One turning vector, and how many ticks it has turned
The counts run from 0 to 398.
[-25  -9  -5 -34 -24 -18  40 -16  30  43   3  45  -5 -40   1  -4  -7  -3
  72 -31   4   5  -9 -34 -13 -11   0 -45 -17  17  20  16 -26  13  -1  -1
 -14  -1  14 -10   9  11   1   0  -5   0  30 -10 -27 -13 -25   9   0  -4
  18  42 -18 -13  -7  -6  15  12  -3  -6  -3   8 -40  18 -35 -32 -20  32
 -46 -25 -13  44 -22] => 349
[-24  -4 -27 -25 -42  -7  29 -18  21  31 -14  25  20 -23  29  -1  -3   7
  67 -38   9   0  -8 -30  -2 -25   5 -45 -17  32  -9  15 -42   3  -3  -2
 -13  -6  -4 -11   1  19 -14   1   6 -12  41 -21 -32 -35 -32  -2 -17  -3
  21  42 -27  -6  -9  -2  15   9   6 -13 -26  19 -47  17 -16 -22 -15   7
 -40 -20   4  22   2] => 26
[ 18  17 -14 -16 -34   5  32 -19  23  13  11  26  13 -17   1  -1   7  25
  43 -41   6 -27   0 -31   8 -28 -22 -36 -22  19  -9  10 -37  11 -31  -7
 -44  20  21 -26  27   0 -18  16  -8  13  36  -3 -37 -24 -12   2   0 -17
  13  39  -4   6 -23  14  31  -4   9  -5 -22  34 -24  17  -3 -29 -36  -4
 -64 -24  24  23  -7] => 224
[ -5  23 -15   2 -50 -13  31 -14  28   5  -3  25  20 -10 -11 -24  -8   5
  28 -17  23 -29   9 -36  -1 -11  -8 -40 -32  41 -16  40 -58   1  -7 -25
 -13 -13  11   7  20  25  -4   6 -12   8  43  -7 -33 -14 -30   1  -4  -2
  17  40  -2  -5 -27   9   2 -12   6  -1 -48  33 -25  25  -5 -34 -17  10
 -42 -18  42  -9   9] => 378
[-16  12  -4 -15 -23 -18  19  21  20  25  10  22  40 -40 -16   3  -1  12
  54 -13  26 -32  -2 -19 -13 -25   2 -42 -40  39 -13  40 -33   9  -1 -13
 -14  -6  21  -7  42   8  -3  12   3  11  22 -15 -37 -22 -19   8  -5 -13
  12  51 -21   6 -24   3   4 -14 -19 -29 -19  37 -20  27 -12 -16 -15   7
 -37 -14  15  19 -16] => 100
[-24   2  -6   2 -25  -9  29   2  21  26  15  40  27 -20  19 -21 -12  30
  54 -36  29 -11  -1  -5  -9  -7  -3 -33 -18  40   7  41 -37  -1  16  -4
 -18 -14   8  -3  -9  39 -11  21   3   3  47 -30 -11 -30 -16  15  -7 -11
  25  39 -19 -18 -22 -10  12   3  -8   3 -36  16 -27  13  -9 -46  10  11
 -31 -38   0  17  -5] => 341
[  1  27  -9 -24 -72 -11  27   1  22  23   6  36  16 -13   3 -27   0   9
  41 -29   2 -25   1  -8   9 -17 -19 -45 -27  22  17  49 -36  16  -3  -4
   3  -5  17  -5  21  27  -5  21  -2 -19  36  -4 -26  -3 -29 -30  -8   0
   2  38 -26   2 -28  20  22   0  13   5 -22  31 -25  11  -4 -20 -12  12
 -48  -7  22  18  -5] => 283
[ -4 -18  28 -32 -37 -13  30 -33  35   8  23  39   2 -39 -27 -30  -8  14
  39 -29  17  -1  13 -15  -4  -4 -16 -36 -26  43  -6  34 -26  23   1 -20
 -30  10  10   0   7  23 -14  -6 -16  15  39  -9 -29   5 -13  24  18  -9
  22  53 -18   1 -12   1  -4   1  -6 -15  -8  37 -16  12 -17  -6 -31  29
 -50  -4  13  25  -3] => 157
[-17  37  12 -21 -17 -15  33  -4  40  30  26  44  21 -31  -7 -31 -23   8
  36 -35   6 -16   3 -18   0 -22   8 -16 -21  26 -22  35 -40   4 -12 -27
 -16   1  11   1  12  22  -2  19  -8  19  46 -22 -31 -12 -22  22   0 -27
  29  27 -16 -11 -18  -3   1  11 -20 -15  -7  27 -33  15  -6 -56 -13  -2
 -26 -26  17  28  -6] => 7
[-33  21 -12 -20 -11 -29  33  -8  40  32   1  46  17 -56   0  -3  -5  17
  46 -29  20 -35  -2 -25  -9 -10  -2 -33 -24  28  -9  40 -40   8 -12  -5
  -2  11  25 -16  34 -17 -16   7  -6  -2  12 -13 -44  -5 -31  -7 -15  -6
   3  61  -6   1 -26   3  19   7 -23 -13 -10  27 -19  22 -10 -23 -10  10
 -30 -18  10  23  -4] => 96
[ -3   1   8  -5 -43   1  35 -18  19  20  15  45  25 -17  -5 -10  -2  24
  38 -27  36 -15   7 -47  13  -5  -8 -52 -19  30 -19  10 -25   5 -17 -23
 -29   4   3  -2  13  23 -18  21   2   9  36  -7 -27 -13  -7   7  -2 -26
  17  40   0 -14 -15  -6  14 -19  11  -5 -35  27 -21   6   1 -34 -26  23
 -55 -34  24  12 -14] => 63
[-23   3 -18  -2 -39 -31  31  -5  22  35  -1  47  21 -21   5 -11  -9   6
  24 -31  18 -18  -6 -25   4 -10  -8 -36 -29  32 -14  43 -36   6   2 -13
 -19  -5   7  -4  18   9  -2  -7  -9 -13  48 -10 -35 -25 -26  -4  -5   9
  17  43   3   0 -11   0  25  -2  -7  -7 -64  37 -36  19  -6 -20 -10  -4
 -43 -27  29  20  -5] => 112
[ -9   9  -1 -34 -46 -23  27 -10  26  30  10  31  32 -35  -9 -14  -5  10
  50 -29  26 -21   3   0   2 -22 -14 -34 -30  47  -7  50 -28   8   9 -24
  -7  -4  10  -1   3  37   3   8   6  -6  43 -13 -28 -16 -14 -21   7   2
  17  36 -34   1 -28  -6   9 -10   4  -9 -35  46 -22  12 -15 -23 -15   8
 -27  -7  19   0   5] => 106
[-11  42  -9 -17 -41  -7  26  17  36  27  26  33  28 -21  -5  -1   4  18
  57 -27   6 -32   8 -22  11 -31   3 -36 -27  28 -23  19 -40   6 -26 -13
  -8  -4  19 -15  15  16   2  28   5  -5  32 -15 -28 -14 -10 -16   3 -15
  14  18 -25 -17 -29   5  21   0   2 -17 -17  31 -33  22 -13 -40  -6  -2
 -46 -10  11  16 -19] => 277
[ -4  16  20 -36 -27  -4  33 -13  21  23  21  31  -6 -19  -8 -21 -19   0
  54 -46  -5 -15   1 -15  -1 -17 -19 -16 -34  30   7  19 -28  20 -26  -8
 -26   5  21 -12  11  24  -6   5  -7   5  58 -13 -27 -10 -10  15   8  -7
  29  26 -28  -4   2   3  13  11  -2   2  -7  27 -27  27 -31 -32 -25   5
 -59 -23 -12  48 -25] => 173
[-11 -24 -26 -29 -38 -21  24   4  20  38   8  28   5 -27   4  11  12   8
  65 -25   2 -11 -23 -20 -18 -26 -12 -45 -20  23  26  26 -24   7  13   0
 -23   6  19 -18  20  15 -11  -5  -7   0  30  -6 -23 -17 -30 -12   2  12
  20  51 -14  11 -23  -2  31  -9   9   8 -24  24 -33  19 -24 -21 -22  26
 -50 -28 -10  24 -16] => 32
[-37  10  -2 -20 -34 -12  30 -19  43  23  12  50   4 -29  16 -29 -21   9
  51 -42   5  14   5 -24  -3  -5   6 -32 -15  29  -6  24 -43   7   2  -1
 -16  -8  -2  -1 -14  18  -5   3 -10  -7  49 -20 -27 -11 -31  17   2 -10
  26  33 -19 -24  -5  -1  -2  28 -10  -9 -12   6 -45  15 -21 -32   5   9
 -41 -20  -5  40  -8] => 344
[-26   1  -7 -13 -19   8  37 -33  37  10   7  35   4 -27  15 -19  -4  31
  56 -49  13 -10  10 -39  -5   2  -9 -34 -22  44   2  -2 -58   9 -16   6
 -38  -5  15  -8  -2   6 -16  10 -11   3  42 -27 -15  -6 -17  19  -8 -19
  19  39 -16 -28  -9   3  15  20  -6  -1 -10   1 -22  32 -22 -29   0  18
 -54 -23 -17  23  -7] => 78
[-33  10  -9   6 -65 -18  20  10  39  29  13  53  10 -16   8 -10  -8   7
  24 -24   1   1 -11 -34   4 -20   5 -46 -11  20  -2  29 -51  -2  10  -8
 -21  -5   8  -3  14  18 -20  -2 -10  -4  40  -7 -15   8 -48  -1  -5  -4
  33  40   8  -8 -23   6  13   7   1   7 -27  13 -36  16  -2 -38  -8  10
 -39 -39  21  24 -17] => 290
[  9  -7   4  -1 -54  12  27   7   7   9  35  31  26  -7   1 -14   1  33
  48 -25  24 -19   6 -13   1  -7 -18 -52 -21  32  10  30 -31  11   3  -5
 -35 -10  20 -13  11  33 -27  17 -14  11  42 -20 -18 -21 -11  21   5 -12
  23  42 -16   2 -21   8   5 -14  14   5 -34  22 -15  16   7 -23 -15  23
 -63 -26  12  24 -21] => 68
[-10  20   3 -12 -46 -11  48 -31  41  19  14  61   8 -29  -6 -20 -10  26
  25 -32  24 -19   4 -34  18  -3  -5 -48  -8  18 -20  22 -37   7 -22 -33
 -14   8   4  -3  -3  10 -14  15 -18  -2  26 -10 -38   3 -30  -3   4  -8
  13  37   6 -11 -26   0   7   8   5  -1 -26  24 -28  -1  13 -32 -14  21
 -36 -21  37   2   1] => 59
[ -4  22  -1 -34 -23  -8  54 -10  17  31  21  46   7 -25   5 -13 -10  23
  64 -35  13 -33   3 -21  -2  -1  -9 -46 -20  11   6  20 -25  18 -28  -8
 -13  -2  18 -16  10   6  -8  11 -17  -1  28 -22 -45 -23 -17   9   5   1
   6  28 -21  -8   3  -1  18  11   2  -5 -22  18 -35  13 -10 -19 -14  20
 -59 -15  -7  39 -19] => 171
[-19  11  13 -36 -40 -29  24   6  45  29  27  46  23 -51 -18  -9  -4  13
  60 -23  15 -13   1  -4   6 -24  -1 -41 -20  25 -16  36 -17  11  -3 -18
  -2   7  11 -13   8   9 -11   6   2  -2  22 -10 -38  -6 -22 -11  13  -4
  14  44 -31   2 -28  -6   6   1 -10 -30  -2  40 -29   1 -10 -18 -18  10
 -27  -1  10  24  -5] => 102
[ 15  12  -4 -21 -32  -2  37 -23  40  18  28  42   6 -24 -14  -4   3  22
  46 -44  -1 -15  -1 -25  15 -30 -18 -37 -17   8  -4   3 -27  12 -29 -11
 -41  27  19 -25  10   6 -17  12 -17  10  29  -2 -28 -10 -10  -1  11 -20
  19  35  -3   1 -31   9  32   6   5  -8  -4  36 -26   6  -7 -39 -34   2
 -57 -22  20  29 -14] => 225
[-14  -5   0 -24 -13  -9  21  10  27  17  22  11  16 -32  -8   2   0  12
  69 -31  12 -19   8 -11 -26 -17  -8 -25 -41  53 -19  15 -37   9 -11  -5
 -32  -8  20 -20  17   9  -8  -6  -9  19  41 -27 -31 -27 -14  24   8  -1
  29  46 -31  -4  -7  -1   0   2 -14 -22 -21  31 -24  37 -32 -10 -12   5
 -43 -13 -11  26 -15] => 260
[ -8   8 -10 -37 -27   0  20  11  27  12  28  21   9 -35  12  -2   4  43
  72 -39   1 -24  -6   3 -21 -25 -16 -36 -18  29  17  22 -38  17 -13  14
 -22   8  24 -31   8   4 -30  12 -14   6  23 -28 -32 -18 -24   3  -1  -6
  14  52 -31   2 -21  13  14  12  -4   0  -2  21 -16  18 -10 -15 -10  15
 -47 -11 -20  37  -8] => 85
[  6  21 -12  -5 -43  -2  32 -21  31  -2   3  26  23 -16 -11 -35  -8  19
  30 -29  27 -27  15 -27  -1 -16 -16 -38 -27  39 -18  39 -54   9  -5 -26
 -23  -6   9   7  10  23 -15   9 -11  11  38 -16 -32 -15 -26  13  -6 -13
  19  45  -7  -4 -34  17   1  -5  -1  -8 -34  34 -15  19   5 -31 -18   7
 -37 -16  47  -5  20] => 57
[ -7   5  -8   8 -13 -16  35 -13  33  -2  22  35  15 -21  -1 -34  -8  41
  43 -34  28 -17  21 -13  -8  10 -18 -38 -31  38  -7  37 -46  11  -1  -4
 -32 -11  15 -10  -3  11 -10   2 -19  10  38 -30 -31 -28 -18  31   4   2
  16  49  -8 -12 -19   5   5  16 -18 -13 -47  21 -18  24  -8 -15  12  -1
 -52 -14  13  18   3] => 164
[-12 -15  -8 -27 -66   6  23  -4  31  15  13  23   8 -14  -3  -4   2  -2
  61 -19   9  -1  -1 -40  -7 -33   2 -53 -15  44   3   2 -50   6   6 -18
 -27 -10   5   7   7  37  -4   2  -3  10  34 -13 -12  -2 -29   6  12 -10
  32  32 -22 -10 -13  -3  -8 -11  21   4 -11  16 -31  19 -20 -37 -22  41
 -49 -17   4  11 -22] => 297
[ -6  -3  14 -39 -40 -11  34  -3  13  20  29  43  17 -36 -13  -5  -7  29
  44 -21  29 -30  -4 -21  -5  -8 -13 -52 -14  35 -10  33 -24  16 -13 -28
 -18   6  15  -6  16  21 -29  -2 -15  18  27 -20 -52 -12 -25   8   5  -4
  17  46 -14  12  -3  -8  -5 -20   6   5 -31  32 -23   1   7 -13 -38  43
 -41 -17  12  19  -9] => 155
[-11   4  -8   6 -59 -21  26 -13  31  26   2  43  12 -16 -11 -29  -8  -9
  32 -21   8  -7  -4 -31   2 -15  -7 -34 -28  30  21  47 -46   3  24  -5
 -15  -7  13  14  25  33   6  13   2   0  43   1   2  -1 -28  -2  -2  -8
  25  40  -6  -6 -38  13  24  -5   2  12 -16  20 -23  27 -19 -50 -10  18
 -42 -32  27   8  -5] => 286
[ -1   6   0  -4 -41  -4  37 -13  26   1  26  39  -1 -15   0 -42 -13  25
  44 -26  13  -8   9 -14 -16   2 -11 -44 -21  24  25  35 -53  15   9  -1
 -26 -16  12   0  -7  33 -13   8 -25   9  40 -28 -11  -8 -34  36   9   2
  22  36 -14 -13 -19  16  -2  16   1  13 -23   6 -19  20  -3 -31   6  35
 -55 -21   2  26  -3] => 72
[-32  -3 -21 -12 -47 -25  21 -16  46  12  -6  23   7 -34  -7 -24 -11 -10
  39 -22   6   2  -1 -29 -16 -22   5 -36 -18  40 -13  39 -60   2  24 -19
 -15  -9   4   6  12  20  -5 -14  -4   7  31 -17 -23 -10 -49  13   2   1
  33  52 -14  -1 -25   5  -8  12 -13 -21 -19  23 -35  26 -17 -22  -8  10
 -26 -10  30   3  14] => 200
